In the data rows, the value 500 means zero.
Some points, each followed by its number:
[483, 395, 415, 400, 487, 430, 419, 396, 480, 463, 523, 415] 0
[363, 402, 394, 400, 590, 459, 302, 419, 462, 362, 528, 503] 1
[978, 999, 851, 333, 569, 497, 874, 887, 584, 600, 502, 475] 2
[625, 625, 491, 450, 420, 453, 515, 508, 518, 335, 337, 462] 3
[481, 395, 570, 504, 252, 592, 347, 494, 474, 529, 342, 380] 4
[527, 286, 565, 434, 332, 511, 508, 484, 528, 698, 393, 400] 5
[539, 534, 313, 726, 886, 526, 695, 494, 780, 554, 653, 906] 6
[385, 377, 424, 592, 421, 567, 338, 546, 371, 427, 557, 450] 7
[465, 482, 386, 611, 636, 469, 398, 421, 588, 377, 615, 698] 8
[395, 492, 386, 564, 756, 448, 367, 426, 526, 288, 688, 643] 9
[447, 513, 567, 640, 644, 736, 684, 727, 560, 700, 720, 446] 10
[634, 564, 592, 346, 293, 445, 373, 480, 439, 411, 294, 372] 11
[620, 582, 478, 850, 999, 613, 849, 415, 864, 936, 641, 999] 12
[479, 468, 500, 842, 724, 375, 730, 375, 630, 569, 658, 818] 13
[505, 673, 506, 995, 999, 508, 862, 480, 881, 929, 783, 999] 14
[393, 457, 433, 616, 487, 555, 352, 558, 418, 434, 550, 544] 15
[323, 454, 472, 561, 466, 695, 668, 657, 451, 764, 631, 364] 16
[326, 366, 476, 538, 450, 679, 598, 639, 472, 659, 532, 338] 17
[702, 697, 673, 363, 385, 482, 458, 550, 509, 321, 283, 413] 18
[354, 439, 418, 384, 593, 528, 522, 421, 359, 629, 674, 346] 19
[373, 444, 559, 576, 455, 688, 587, 630, 483, 616, 595, 409] 20
[604, 441, 570, 346, 319, 407, 424, 347, 446, 593, 402, 421] 21
[663, 566, 570, 439, 209, 435, 448, 412, 426, 393, 263, 372] 22
[808, 789, 625, 287, 411, 434, 703, 609, 420, 291, 300, 414] 23
[553, 592, 404, 585, 644, 476, 571, 421, 580, 365, 444, 620] 24
[640, 495, 640, 391, 363, 421, 367, 418, 489, 550, 295, 427] 25
[567, 412, 578, 398, 306, 487, 388, 442, 501, 526, 338, 388] 26
[354, 308, 521, 529, 512, 667, 591, 609, 520, 654, 485, 368] 27
[592, 477, 556, 438, 346, 450, 359, 382, 470, 399, 353, 401] 28
[460, 324, 460, 415, 378, 482, 485, 497, 490, 608, 472, 433] 29
[314, 576, 456, 709, 912, 430, 493, 463, 619, 385, 757, 822] 30
[346, 492, 410, 589, 747, 483, 313, 425, 450, 341, 751, 588] 31
[585, 321, 468, 371, 318, 413, 490, 401, 359, 645, 400, 470] 32
[522, 566, 498, 434, 273, 528, 414, 551, 432, 392, 316, 328] 33
[500, 453, 391, 420, 501, 420, 368, 391, 418, 432, 601, 472] 34
[281, 486, 443, 484, 332, 608, 679, 647, 432, 827, 570, 342] 35
[883, 912, 646, 352, 664, 504, 938, 741, 680, 545, 335, 498] 36
[620, 582, 536, 403, 258, 491, 415, 510, 389, 353, 308, 371] 37
[346, 449, 504, 591, 525, 713, 682, 681, 504, 713, 586, 373] 38
[655, 576, 567, 355, 628, 387, 499, 434, 655, 199, 305, 523] 39
[551, 608, 463, 554, 396, 604, 496, 627, 380, 488, 406, 343] 40
[623, 678, 477, 508, 376, 491, 603, 567, 505, 456, 315, 480] 41
[349, 358, 472, 435, 335, 656, 642, 578, 495, 824, 457, 362] 42
[753, 612, 722, 370, 502, 428, 359, 427, 593, 435, 365, 471] 43
[480, 390, 396, 506, 589, 442, 357, 395, 599, 327, 506, 584] 44
[652, 687, 553, 345, 469, 436, 535, 589, 534, 320, 250, 427] 45
[741, 614, 715, 366, 483, 439, 375, 441, 573, 391, 340, 469] 46
[775, 907, 668, 408, 374, 498, 642, 717, 468, 456, 323, 387] 47
[438, 315, 546, 482, 292, 531, 645, 557, 533, 854, 439, 364] 48
[765, 999, 693, 512, 425, 539, 770, 814, 464, 759, 398, 399] 49
[290, 353, 511, 391, 510, 594, 418, 477, 387, 539, 537, 434] 50
[523, 447, 378, 535, 636, 452, 437, 425, 534, 357, 562, 644] 51
[388, 344, 453, 473, 387, 518, 532, 508, 409, 616, 549, 294] 52
[326, 498, 437, 689, 661, 545, 336, 450, 567, 421, 651, 775] 53
[483, 440, 345, 638, 586, 539, 624, 531, 622, 485, 572, 670] 54
[410, 254, 477, 498, 347, 437, 503, 446, 450, 589, 503, 261] 55
[822, 987, 883, 201, 815, 350, 292, 651, 593, 335, 316, 468] 56
[538, 468, 308, 553, 743, 421, 504, 431, 652, 282, 559, 712] 57
[455, 442, 516, 391, 430, 453, 336, 416, 489, 368, 318, 365] 58
New points follow, each followed by the number of its nearest point above.
[325, 652, 545, 814, 999, 457, 526, 448, 583, 549, 831, 863] 30
[379, 183, 710, 362, 491, 462, 325, 236, 603, 432, 302, 376] 58
[459, 318, 481, 374, 401, 398, 474, 408, 428, 633, 483, 388] 29
[506, 385, 420, 444, 493, 465, 314, 426, 557, 375, 461, 525] 44
[425, 519, 354, 551, 790, 464, 428, 399, 513, 270, 695, 665] 9
[306, 536, 459, 526, 455, 518, 582, 622, 409, 590, 669, 491] 20
[398, 672, 589, 999, 999, 489, 999, 443, 894, 999, 928, 999] 14
[391, 633, 583, 653, 530, 743, 662, 797, 428, 639, 775, 548] 10
[498, 421, 375, 454, 546, 433, 372, 428, 513, 306, 493, 537] 44
[417, 425, 374, 513, 608, 466, 323, 433, 454, 323, 610, 516] 1
[999, 999, 999, 280, 771, 556, 999, 999, 676, 770, 707, 590] 2
[582, 638, 376, 555, 739, 466, 552, 484, 655, 469, 455, 676] 24
[691, 802, 601, 403, 289, 507, 611, 693, 442, 497, 229, 404] 47
[466, 389, 554, 340, 358, 475, 408, 421, 447, 557, 349, 370] 26
[369, 316, 458, 487, 425, 538, 538, 528, 424, 593, 546, 304] 52
[323, 354, 442, 382, 338, 487, 456, 464, 419, 567, 461, 463] 29
[240, 699, 802, 981, 999, 488, 673, 477, 686, 739, 978, 987] 14
[268, 714, 734, 947, 999, 484, 522, 515, 591, 629, 966, 968] 30
[392, 382, 433, 384, 517, 478, 481, 403, 364, 590, 593, 353] 19
[570, 644, 517, 497, 275, 555, 463, 610, 390, 422, 289, 313] 33
[434, 644, 546, 999, 999, 543, 840, 485, 826, 950, 817, 999] 14
[658, 572, 733, 384, 375, 480, 337, 460, 461, 602, 221, 477] 25
[437, 392, 384, 447, 574, 429, 322, 411, 476, 374, 555, 493] 1
[335, 398, 419, 479, 422, 519, 542, 516, 390, 658, 639, 409] 52
[470, 592, 483, 444, 649, 527, 461, 372, 353, 528, 777, 409] 19
[337, 498, 402, 592, 776, 456, 404, 476, 526, 297, 684, 678] 9
[975, 999, 925, 298, 582, 374, 788, 737, 602, 444, 486, 487] 2
[717, 677, 656, 361, 318, 519, 480, 500, 433, 333, 213, 388] 18
[274, 734, 748, 999, 999, 492, 722, 525, 667, 836, 983, 999] 14
[382, 423, 499, 525, 410, 631, 373, 577, 393, 477, 419, 347] 7
[393, 354, 422, 483, 323, 582, 501, 540, 505, 649, 494, 481] 29
[309, 264, 505, 572, 547, 665, 525, 568, 510, 582, 496, 338] 27
[388, 452, 428, 643, 475, 438, 588, 497, 508, 505, 603, 640] 54
[407, 236, 483, 563, 437, 518, 423, 523, 493, 505, 464, 286] 55
[849, 955, 742, 354, 460, 470, 680, 721, 529, 421, 392, 427] 47
[355, 476, 426, 677, 625, 470, 308, 452, 424, 380, 686, 565] 31
[527, 504, 502, 498, 238, 579, 359, 509, 397, 404, 349, 348] 33
[528, 573, 504, 442, 319, 545, 401, 574, 427, 399, 298, 340] 33
[477, 543, 361, 753, 871, 481, 619, 478, 693, 531, 675, 868] 6
[497, 540, 294, 667, 799, 443, 604, 453, 672, 544, 578, 800] 6
[556, 484, 305, 477, 648, 431, 513, 397, 691, 324, 439, 861] 57
[382, 462, 534, 633, 464, 675, 634, 591, 470, 629, 560, 391] 20
[373, 311, 549, 451, 334, 572, 391, 533, 415, 526, 414, 351] 4
[537, 574, 631, 594, 029, 307, 602, 377, 518, 558, 355, 437] 22
[472, 777, 606, 657, 451, 705, 920, 796, 539, 954, 755, 458] 10
[344, 422, 453, 392, 538, 531, 617, 389, 415, 715, 662, 336] 19
[442, 340, 465, 358, 476, 432, 397, 391, 470, 522, 468, 398] 0
[443, 376, 454, 392, 421, 467, 378, 417, 386, 481, 492, 364] 0
[461, 316, 455, 410, 367, 465, 439, 467, 459, 553, 462, 416] 29
[438, 349, 422, 444, 422, 458, 391, 437, 408, 470, 517, 395] 0
[518, 615, 389, 687, 457, 483, 656, 509, 508, 595, 501, 605] 54
[421, 329, 421, 499, 311, 557, 465, 512, 378, 530, 461, 469] 29
[343, 494, 419, 711, 706, 567, 441, 567, 602, 389, 692, 797] 53
[536, 578, 301, 774, 929, 494, 757, 463, 798, 724, 561, 922] 6
[348, 355, 308, 375, 655, 440, 337, 412, 472, 406, 535, 509] 1
[999, 999, 999, 235, 672, 486, 957, 939, 646, 624, 620, 547] 2
[390, 324, 467, 425, 363, 471, 573, 456, 406, 717, 529, 328] 52
[620, 573, 459, 461, 502, 450, 524, 490, 570, 313, 381, 529] 3
[538, 441, 393, 450, 571, 416, 374, 417, 553, 278, 481, 558] 44
[765, 723, 691, 355, 437, 431, 484, 558, 551, 283, 295, 486] 18
[510, 500, 509, 465, 265, 559, 348, 530, 409, 422, 348, 324] 33
[804, 780, 735, 296, 359, 461, 506, 610, 489, 320, 251, 482] 18
[372, 318, 435, 559, 340, 648, 399, 559, 419, 468, 471, 451] 7
[776, 820, 601, 440, 311, 486, 620, 640, 454, 450, 250, 427] 47
[489, 429, 553, 477, 647, 468, 376, 273, 594, 228, 436, 503] 44
[362, 427, 420, 462, 650, 471, 440, 378, 390, 530, 679, 452] 19
[297, 496, 452, 551, 521, 534, 501, 593, 372, 463, 690, 572] 15
[402, 331, 409, 536, 288, 632, 362, 571, 457, 408, 486, 478] 7
[619, 639, 415, 584, 481, 502, 600, 569, 534, 515, 383, 595] 41
[417, 356, 424, 412, 459, 443, 462, 437, 411, 505, 548, 391] 0
[378, 664, 566, 624, 601, 616, 647, 718, 416, 621, 831, 545] 10
[259, 776, 784, 999, 999, 469, 693, 523, 702, 831, 999, 999] 14
[270, 330, 466, 485, 440, 539, 559, 510, 462, 662, 488, 289] 52
[343, 389, 475, 480, 347, 444, 566, 493, 420, 670, 539, 354] 52
[406, 385, 425, 412, 437, 457, 537, 449, 357, 599, 575, 368] 52
[433, 713, 611, 564, 891, 582, 624, 531, 494, 631, 987, 450] 10
[454, 506, 360, 695, 664, 510, 554, 488, 563, 508, 606, 716] 54
[699, 666, 650, 388, 360, 445, 478, 547, 490, 327, 279, 372] 18
[486, 382, 491, 443, 589, 456, 368, 345, 576, 273, 461, 495] 44
[400, 544, 394, 687, 856, 460, 572, 463, 625, 504, 663, 814] 30
[534, 583, 441, 692, 372, 437, 620, 418, 557, 673, 352, 636] 41
[342, 394, 491, 591, 449, 661, 489, 622, 420, 521, 605, 461] 20
[474, 352, 400, 399, 436, 427, 335, 412, 500, 414, 463, 531] 0
[447, 305, 602, 353, 470, 458, 293, 361, 600, 359, 322, 387] 58
[350, 327, 566, 496, 386, 428, 706, 514, 419, 897, 562, 359] 48
[469, 557, 381, 796, 890, 509, 685, 492, 736, 644, 660, 932] 6
[560, 654, 546, 502, 292, 576, 462, 610, 418, 441, 277, 313] 33
[934, 999, 832, 339, 554, 467, 796, 824, 587, 527, 428, 473] 2
[402, 508, 449, 436, 695, 600, 581, 403, 436, 662, 761, 350] 19
[389, 408, 391, 619, 501, 551, 344, 515, 471, 342, 591, 604] 15
[251, 554, 668, 781, 907, 460, 355, 554, 451, 383, 899, 808] 30
[353, 420, 419, 468, 343, 544, 555, 576, 423, 619, 565, 431] 52
[652, 705, 443, 518, 494, 483, 636, 567, 521, 487, 335, 493] 41
[382, 422, 476, 504, 420, 598, 334, 592, 406, 489, 426, 319] 7
[876, 987, 740, 356, 431, 460, 703, 733, 516, 438, 379, 443] 47
[402, 462, 374, 550, 682, 432, 372, 444, 520, 304, 639, 634] 9
[367, 343, 398, 394, 352, 470, 434, 434, 417, 518, 472, 478] 29
[511, 389, 417, 479, 461, 510, 430, 477, 584, 358, 466, 520] 44
[512, 633, 543, 956, 999, 566, 829, 490, 875, 905, 776, 999] 14
[452, 508, 396, 681, 374, 595, 496, 573, 421, 547, 492, 544] 15
[427, 599, 554, 626, 607, 727, 839, 798, 557, 900, 710, 399] 10
[387, 590, 487, 797, 948, 459, 546, 448, 649, 481, 776, 881] 30
[397, 344, 473, 425, 430, 443, 412, 406, 426, 489, 515, 489] 0
[608, 478, 522, 343, 447, 441, 355, 406, 488, 407, 386, 425] 28
[400, 379, 392, 450, 480, 460, 422, 438, 455, 536, 547, 460] 0
[420, 312, 471, 474, 336, 542, 456, 488, 460, 572, 436, 508] 29
[485, 740, 656, 999, 999, 578, 994, 541, 971, 999, 870, 999] 14
[323, 443, 465, 741, 354, 555, 439, 527, 475, 530, 590, 625] 15
[387, 495, 427, 470, 656, 506, 491, 396, 328, 551, 696, 479] 19
[500, 467, 352, 710, 661, 513, 580, 449, 603, 556, 562, 750] 54
[398, 417, 375, 594, 520, 470, 327, 471, 458, 338, 583, 541] 15
[318, 532, 443, 547, 778, 521, 347, 421, 425, 373, 781, 543] 31
[328, 672, 608, 872, 999, 492, 540, 490, 610, 572, 859, 946] 30
[373, 422, 430, 470, 622, 561, 443, 410, 393, 490, 706, 356] 19
[504, 555, 504, 500, 302, 586, 370, 569, 398, 411, 330, 307] 33
[554, 709, 618, 678, 680, 820, 908, 857, 581, 932, 744, 474] 10
